Each path below is one point turned by a fixed rotation once a step. After each direction that follows a path, write how fast that rotation turns it, in degrees per step (0 if it stays still).
Each turn is a multiple of 5 degrees from 10 to 175, or 0.
Each row of a path follows its step; steps can be skipped.
Path 1:
step 0: [14, 86, -45, -12, 34, 7, -56, -54, 2, -17, 1, 15, 45, -36, 38, -1, -20, 39, -25, -3, 17, -38, -47, -2, -21, -30, -3, -42, -36, -53, 36, -30, -1, -29, 13, -3, 47, -31, 7, -54, 8, -27, 40, 2, -22, 30, 26, -31, -5, -10, 0, 29, -22, -42, -15, 19]
step 1: [-3, 54, 16, 30, 27, 58, 15, 5, 4, 6, -1, -1, -2, 29, -29, 28, 18, 12, -7, 5, 53, -25, -31, 20, 8, -26, -49, -1, -15, -44, 9, -11, -23, 13, -15, -45, 18, -24, -35, -84, 12, -14, 24, 37, -8, 33, -57, -78, 11, 24, -29, 59, 10, 7, 13, -54]
step 3: [-32, 25, 7, 33, -6, 41, 1, 32, 42, -41, 47, 8, -36, -8, 12, 36, -48, 68, -1, 40, 15, -64, -30, -38, 5, 51, 5, -32, 42, -14, -9, 14, 37, 16, 26, -17, -46, -4, -50, -48, 3, 1, -16, -12, 9, 26, 51, -9, -27, 37, -33, 21, 13, 0, -6, -41]
step 4: [-2, -49, -50, 94, 3, 19, -34, 20, 20, 12, 33, 47, 19, 76, 54, -9, -15, 42, 12, -26, -27, -30, -22, 15, -11, 42, -33, 0, 7, 1, -42, 9, 33, 9, -7, -38, 7, -18, 12, -11, 8, -34, -48, -9, 7, -18, -8, -4, -49, 43, 11, 27, 30, -13, 43, -32]
step 5: [-20, -29, -32, -26, 21, -17, -42, 23, 5, 28, 44, 43, -10, 26, -1, 63, -68, 20, -20, -49, -24, -40, -2, -14, -3, -8, -35, 14, -23, 0, -45, -22, 37, -31, 33, -41, 14, -40, 23, -50, 40, -15, -22, 16, 7, -36, 70, 15, -23, -36, -40, 18, -1, -12, -31, -2]
step 6: [3, 5, -25, 16, 23, -16, -5, 59, 37, 23, 43, -6, 30, -33, -15, 49, -35, 1, -18, -35, 0, -13, -43, -8, 6, 31, -70, 23, -27, -14, -51, -13, -27, 63, -56, 62, 0, -39, 16, -67, 25, -45, 7, 5, 0, -48, -17, 1, -20, 11, -19, -11, -33, -21, 31, -9]
step 7: [-65, -13, -61, -1, -29, 20, 14, -14, 33, 10, -4, -49, -2, -13, 33, 13, 0, 9, -25, -42, 19, -12, 1, -45, -4, -21, -26, 43, -26, -46, -45, 10, 31, 52, -33, -10, 25, 3, 5, -17, 93, -1, -16, 62, 27, -46, -22, 15, 17, -21, 39, 35, -22, 2, -21, 8]
step 8: [-18, 38, -8, 19, 6, -1, -19, -20, -45, -14, 20, -86, 4, -43, 34, 54, -8, 50, -49, -51, -42, -9, 15, -4, 8, -5, 6, 33, 1, -29, -40, -20, 30, 37, -16, 27, -54, 52, -16, -36, 13, 24, -11, 55, -23, -17, 43, -19, 29, 34, -16, -22, -15, -6, 28, -19]
step 9: [2, -12, -80, 1, 10, 57, -7, 5, -26, 40, -50, -65, -6, -45, 19, -12, -20, 48, 67, 10, -32, 9, -28, 15, 21, 0, 3, -2, 26, -15, -50, 48, 17, 5, -47, -11, -17, 1, 6, 16, 46, -26, -9, 33, -2, -9, 28, -41, 32, 17, -19, -7, 15, -12, 52, -52]
step 10: [-17, -16, -40, 18, 22, 30, 36, 17, -4, 12, -52, -35, -24, -13, -5, 85, 6, -2, 4, -44, -45, 31, 22, -9, -10, 6, 14, -42, 5, 3, 12, -48, 22, -43, -12, -35, 24, 7, -25, 4, 56, -5, -62, -9, -30, 0, 74, -37, 1, -14, 24, 7, 1, -15, 82, 13]
[-10, 5, 5, -31, -6, 6, 6, -6, -4, -3, -13, 0, -3, 7, -3, 7, -8, -2, -5, 0, 6, -12, 3, -6, -1, 6, -14, -13, 4, -6, -10, 11, 10, -6, 12, -2, 7, 6, -7, 10, 20, 3, 11, -10, 8, -1, 8, -4, 2, -5, -8, 12, 6, 13, -10, -3] : 160
[-3, 4, 11, -13, -9, 6, -7, -9, 9, 9, 1, -9, -11, 1, -1, -2, -1, -1, -2, 15, -6, 13, 11, -1, -4, 2, -17, -1, -13, 0, -4, -17, 5, -3, -12, -6, 20, -13, -8, 0, -8, -11, -4, 3, -4, -2, -8, 3, -12, 0, -19, -4, 3, -15, 7, 10] : 70
[-1, -1, -2, 0, -6, 6, 17, 20, 14, -6, 4, 10, -15, -25, -7, 7, 13, -3, -5, -9, 8, 10, 1, -5, 16, 0, -11, -4, 8, 8, 0, -11, -4, 11, 1, -6, 6, -6, -5, 3, 5, 2, 5, -11, 19, 2, -3, -1, 2, -7, 10, -11, -8, -1, 1, 5] : 85
[-5, -13, -5, 0, -8, 6, 2, 10, 1, 4, -5, -6, -11, 2, -20, -8, -4, 14, 11, 20, 5, 2, 2, -6, 11, -3, 4, 12, 5, -7, 2, -5, -5, -5, 9, -5, -5, -10, 1, -11, 4, 11, -4, 21, -5, 4, -2, 2, -2, -22, -5, 6, -2, 6, -19, -11] : 175
[6, -1, -10, -13, -10, -10, 2, -8, -7, 12, -1, -7, 12, -3, -3, 12, -3, 4, -2, 5, 2, -8, -8, 5, -4, -6, -9, -1, 10, 16, 4, -4, 16, 14, -18, -3, 10, 11, -5, -14, -20, 5, -2, 4, 8, 15, -6, 1, 3, -6, 16, 7, -5, 4, -8, -4] : 55
